One turn or mirror swaps these rows in pairs. Which row does each one swap with?
ful: [-36   9   6  20  30  -4 -40 -21  -1 -16 -13 -18  19   7  -8  -4  -3 -13
 -22  21 -37]
Sonu: [ 25 -34  34  18  -9 -35 -16 -25 -17  -3 -25 -11 -13   2   6 -16  22 -33
  18 -22   8]
takiz: [ -3  -9 -13  61 -11   1   7  -4   2  -4 -16 -32  34 -16  -8  16 -27 -40
  10 -32 -16]
rulap: [-30   8   6  21  36   2 -36 -22  -2 -23  -4 -13  16   6 -11  -3   2  -8
 -20  21 -35]
zus: [ -8 -43   2  11  14  25 -18 -11  -2 -15   3 -31   0 -29 -36  -5  21 -15
   3 -15   8]
Kene: [-25 -20  -5   3  13  -9 -23   7  32  10  -5 -24 -12  44 -18 -17  16 -18
  21 -23 -24]
gire: [-35   5   1  22  35  -2 -39  -9   1 -17  -1 -21  14  15 -12  -1   3 -13
 -19  19 -39]
Sisu: [ -9  21  26  41   1   6 -10  17 -13  20 -44  13  37  14 -38 -23   5 -44
  -5  14 -19]
Tufim: [ 19 -33  30  35 -18 -30 -18 -19 -27   3 -20 -23  -8  -4  14 -15  23 -35
  22 -24  -1]
buna: [  8  -6  -7   3 -10  16  20  30  37  23 -12 -17   7  34 -17 -12   3 -24
  47 -26 -16]
Zodam: [ 18   2   8   2  11   7   9 -41 -25  -2   6   7 -15  36  40 -11   7   0
  24  -5 -14]
Ruku: [  9  -4  31  22  10   6 -20 -32 -33   2 -25  20  11 -17 -13   4 -37 -10
 -20 -14   9]
Gufe: [ 15 -21  30  -7  15  29  -4  -7   5   0  -6  -7   5  10 -34  -3  44 -16
  -7   2  21]
dozup: [ 25 -35  23  25 -20 -28  -2 -20 -22   1 -26 -31 -11   0  14 -16  28 -33
  22 -23  -1]
kib: [  7  -2   0   1   4  -9  -9 -39 -33   7  -7  16 -20   4  15 -15 -15  15
  43  -1 -33]
vuf: [ 16  18   4  18  -3  38  34  -4  -7  29 -20  23   7  13 -17  -1 -42  -3
  16 -31   3]
Dos: [ 15  22  13  50  -1   9  15 -19  12  -8  -4 -15  36  34  32   9 -18 -27
 -10 -15   2]
kape: [-11  -7  -2  14  -1 -15  -3 -20 -38  10 -34  14 -19  -8  -9 -29 -20 -10
  46 -10 -49]
ruzer: [  6  -1 -14  12  -5  18  24  27  28  27 -20 -14   8  44 -28 -20   3 -22
  36 -32  -8]
Rur: [ 23  13   1  15  -1  42  35   2  -4  27 -16  22  18  15 -20  -3 -29  -5
  14 -30   6]
ritil: [ -2 -34  -6  30   8  19  -7  -9   3 -18   4 -28   7 -38 -43  14  -9 -15
  14 -19  -1]
rup: [ 20   6  10  16  11   5   7 -38  -9  -1  -3   7  -4  47  46 -11   5   5
  15  -2 -11]
Babi: [ 13   9  -5  19  -5  34  44  11   5  39  -4  10   9  19 -25 -11 -26 -15
  33 -29   1]
Satug: [ 14  11   2  63 -13   3   6  -6   9  -1  -4 -31  36  23  17  14 -26 -31
  -7 -28  -8]
Zorab: [ 19  15  33  18   9  20  -1  19   3  19 -26  -1  21  23 -43 -10  22 -38
 -16   9  -4]
vepom: [  8  12  -6  20  -8  32  40   5   9  29 -12  15   6  20 -22  -7 -35  -9
  35 -32   0]
Vos: [-19 -19  -4  20  -1 -16  -6  -5 -33  19 -41  14  -5  -1 -21 -25 -22 -12
  47  -5 -54]
bofo: [ 13   5  -4  61 -10  -1  10 -12   9  -7  -9 -30  38   9  10  13 -27 -37
  -7 -26  -5]
siti: [ 16  -2   5  31 -20  30  29  -8 -18 -24  -5 -26  16  10   9  -1  29 -22
  25  29 -38]
pokot: [-25  -6  -1  32  -2 -20 -19   1 -35  21 -38   4  -6 -11 -22 -26 -23 -24
  40   0 -50]
Dok: [ 12   7  34  22  11  18  -9  22   8  17 -24  -9  15  30 -34 -12  33 -40
 -14  11   5]
Gofer: [ 20  -4  29  -1  19  30  -2  -4   9   8  -7  -8   9  22 -32  -7  44 -22
 -10   5  18]
mep: [ 11 -22  31  19  11 -23 -31 -43 -32   3 -30   5  -7 -13  -1  -1 -12 -16
 -11 -20   6]
gubo: [ -3 -44  -1  20   6  25 -15 -13   3 -13   3 -32   5 -37 -32   8   6 -13
   6 -20  -2]
Zas: [-35  -2   0  21  28 -14 -46   0  21 -12  -9 -28   9  20 -13 -11   5 -18
   1   9 -37]
mif: [ 21 -32  30  22   6 -31 -22 -36 -26  -2 -25 -18 -20  -7   0  -5  10 -25
   4 -23   3]
Kekod: [ 17  -6  30  24  20   2 -14 -35 -23  10 -24  16   6 -11 -18   8 -33  -2
 -25 -31  12]
Tus: [ 16   4  -9  11 -15  35  40  10   3  36 -22  15   9  25 -17   0 -25 -16
  37 -16   0]
fimef: [-40  -8  -4  11  29 -19 -38   2  18 -11  -1 -20   2  20  -9 -16  13 -14
  13   6 -32]
Bot: [-24  -5   2  41   4 -25  -9  18 -38  10 -39   4   3 -10 -29 -15 -15 -35
  26   8 -42]
nov: [-19  10  -6  27  33  10 -26 -22  -5 -23  -3 -12  26   9  -8   5   1 -14
 -17  24 -46]
zim: [ 15   5  26  18  14  17  -5 -32 -27   4 -15  17  12 -17 -14  10 -45  -5
 -16 -26  10]
mup: [-15  -9  -1  11  -2 -15  -5 -15 -34  15 -26   9 -15 -14  -7 -28 -26  -8
  41  -6 -51]
tib: [  4   2  -2  13 -15  30  31  27  22  36 -13  -8   4  32 -21 -14 -13 -18
  39 -28  -9]
rafu: [ 21   1   4   5  11  18   6 -36  -5  -4   9   6  -9  51  37  -4   3   2
  16  -8  -8]
par: [ 24  18   9  16  -1  29  27 -12 -15  24  -8  22  10   5 -20   9 -40   8
   7 -19  10]
Kig: [ 22 -20  -1  35 -33  14  25 -13 -19  -7 -16 -32   8   6   8 -10  36 -34
  38  11 -19]
norel: [-15 -11  -6   6   7 -11 -13 -31 -42   5 -25  16 -18   1   7 -26 -16   4
  38  -7 -45]
Nud: [  5  -1  -5  15 -10  27  38  19  16  35 -19  11  11  32 -24 -10 -23 -11
  38 -26 -10]
Suli: [ 18  -2  26   0  18  23  -8  -1  12  17 -10  -8   9  27 -30 -10  42 -30
  -7   7  21]
fufi: [ 22  17   8  24   2  16  15 -29  11  -1   3  -6  18  53  38   6  -6 -13
  -3 -13  -3]
retep: [ 12  -2   1  38  -7  39  21  -9 -22 -20  -2 -21  20   4   9  -4  26 -26
   6  29 -37]
zam: [ 22 -31  12  30 -33  -8  19  -7 -17   3 -23 -35   1   3  10 -14  36 -37
  39 -12 -15]
muvuf: [ -9 -12  -3   7   5  -8  -6 -29 -33  13 -26  20 -29   3  14 -21 -19   3
  49 -10 -35]
mor: [-16 -18 -15  13  -4 -15  -9 -12 -37  13 -38  12 -15 -11 -10 -12 -27  -8
  45   1 -45]
nupof: [ 11  17   1  57   0  -3  13 -13   9  -9  -7 -20  32  31  16  20 -32 -33
 -17 -21  -9]
bidam: [-26  -4  -5  33   2 -26 -16  12 -30   9 -51   5   9  -5 -31 -29 -13 -28
  25   0 -42]
dav: [  6  12  -4  35   1  41  11  -8 -17 -23   0 -26  31  10   6  -6  23 -24
  -7  28 -39]
gogef: [ 18  -3  33   2  14  26 -12   5  11  10  -8 -11  17  20 -32 -14  45 -24
  -7  10  13]
nuz: [-25  -4  -7   0  14 -13 -19  14  35  11  -4 -34  -8  43 -14 -20  11  -9
  25  -5 -18]
vid: [ -7 -22 -17  51 -14  10  -2 -13   1  -9 -11 -39  21 -33 -26  16 -27 -26
  12 -24 -11]
besu: [  0  23  19  37   8  -4 -17  22 -11  25 -42  -3  25   6 -44 -18   3 -41
  -6  20 -13]

Swapped with fufi: mep
Swapped with pokot: tib
Swapped with Nud: Vos
Swapped with kib: par
Swapped with ritil: siti
Swapped with zus: dav
Swapped with retep: gubo
Swapped with Dos: mif
Swapped with Zodam: zim

One turn or mirror swaps these rows in pairs. Which row does each one swap with?
kolef: [-10  10 -29 -36  21 -10  33  -9  17  16  22   1   3   6 -15 -15 -11]
Falek: [ 15 -24   6  47   4   3   1  -6  34  17  -5   5 -32   2 -13  -3 -25]
Belur: [ 21 -32  21  34  -7  15 -22   7  -3  -2 -25 -11  24  -5   9 -20  -1]
Bub: [ -4  11  32 -10   7  10 -32  -6  18  26  26   1  16  -9 -12 -31 -27]
ner: [ 14  -6  -1   6   2  -9   5   1 -18   3 -36  29  33  12  16 -17 -26]
keka: [  6   7   3 -23 -25  17   9  21   4   7  -9  27  26  13  14  -5  31]
vir: [ 19  15   2 -17 -20  21  13   8   0   8  -1  19  29  22   4   5  42]
vig: [ 17 -21  -3  33  16  -3 -19 -10 -38 -16 -15  -2  21 -11   3  -9 -32]
bepan: [ 18  20  23  22   9 -28 -12  24 -13  18  18  -5  10   5 -20  35   0]
rurel: [ 14  10  -8 -14 -22  28  14  19   7   4   8  16  20   9  12   0  47]
goza: [ 31   2  10  38   6  12  -9  -8  -6   7 -32 -35  22   4   9 -24   6]
Dod: [ 13   4  -6 -12 -26 -19  17   9  24 -12  23  18 -26 -20 -24  22  12]
nadas: [-14  16 -41  -8  26  14   4  21  -1  -5  44  17   9  -8  15   0   2]
nolos: [-15  16  -4 -28  10   3   5  -7  41  19  32   7   6  -9 -12 -28 -12]
piges: [-15  23 -26 -12   7   9   2  35  -6  -8  34  20  16  -4  16  -1   2]
suv: [ 26 -18  22  42   2  14 -13  -4   1  10 -21 -28  16   9   6 -21  10]
Fazad: [ 24  15  -7  -7 -20  39  18  12  -2   6   3   2  23  12   9   2  48]
lev: [ -6 -24   7   9 -11  22 -22  42  -7 -14  10   8  18 -23  11  -5  19]
vofe: [ 17 -12  12  46  20  12  -4  -2  30  27   6  14 -24   8 -10   8 -28]
Lopel: [ 25 -26   0 -23 -28   9   6 -34  -2 -18   9  -4  13 -21 -38  -6 -20]
boma: [ 22 -25  -3 -12  -8   1 -16 -43   5  -9  16 -15  10 -32 -34  -4 -23]
ral: [ 19  26  29  18   5  -8 -42   7 -24  22  17 -18   4  10 -11   5 -23]
vibu: [ 26 -20 -15  12   0   4 -27 -31  17 -17  36 -21   5 -35 -18   6 -22]
fumez: [ 30 -12  12  40   6   2 -16 -12  -8   9 -29 -27  19   5   6 -26   1]
Buf: [-12  20 -32 -10  19  16   8  33  -4  -3  38  16  16  -5  15   5   6]
rekat: [ 18  53 -23  -7  16 -13  11 -14  -6  18   4 -23  -9  13 -10 -13  12]
loz: [ 21  55 -27  -4  23 -11  15 -11  -6  19   5  -5  -9   7 -12 -18   6]
gegez: [ -1  -3  12  -1 -23  40  19   9 -25  20  23  14 -25  24  -6  17  -9]
Butop: [ 22  -5   0  28  15 -21  -2   1  26  25  -7   5 -22 -15 -34 -14 -28]
selu: [  9 -17  11  36  -3  20  29   4   0  15  18  18 -24  20  -4  27 -21]
govu: [ 12  14   9 -12 -19 -29   6  18  -7  -3  16   1 -10  11 -30  37  19]
zef: [ 27 -28  22  33  -3  11 -24   4  -8   0 -29 -16  22  -4   7 -27   0]
Nuve: [  1 -26  15 -35 -30  22  10 -23 -20  -3  14  -3   1  -4 -29  -1 -16]
dizu: [ 29  -4 -10  30  -1  27 -10 -17   8 -14  30 -18 -35 -25 -25  -7 -12]
rom: [  3   7   6 -26 -18  11  11  20  -4   9 -17  24  34  12  13  -6  29]
Tamuv: [ 37   5 -25  33  -8  43  -7 -22   1  -7  27 -23 -21 -13 -14   0  10]
nitef: [-20   7  -8 -30   9   0  10  -6  36  19  31   0   3  -6 -19 -31 -13]
Terev: [ 17 -20 -21  31  14   3 -10 -15 -36 -11  -8  -6  13 -14   4  -2 -39]
gabig: [  9  52 -10 -26  14 -17  16  -6  -3  14  13   1 -18  -1 -26 -10   0]
som: [-18  15 -16 -11   5  21   6  32 -11  -8  30  31  17  -3  18  -5  15]
zub: [-17  10  15 -19  16   1  -6  -2  42  24  22  -2   7 -19 -10 -39 -13]
sidin: [ 23 -14 -32  25  22  -8  -6 -20 -33 -20   6 -11  11 -10   3   4 -34]
mifi: [ 20 -30  -6 -12 -12   1  -7 -38   3 -14  11 -21   7 -27 -38  -6 -24]
Bopet: [ 21 -14 -19  31  20  -1  -7 -16 -35 -18  -4 -16  14  -8   2   2 -39]
sofo: [ 16  17   1 -18 -14 -31   3  22   7   5  11  13  -2  -4 -35  31  19]
diga: [ 34  -1 -21  28  -1  33  -7 -14  -6 -20  29 -26 -34 -24 -15  -6  11]

Swapped with som: vig
Swapped with Nuve: Bub
Swapped with lev: ner
Swapped with nolos: mifi
Swapped with selu: bepan
Swapped with suv: vir

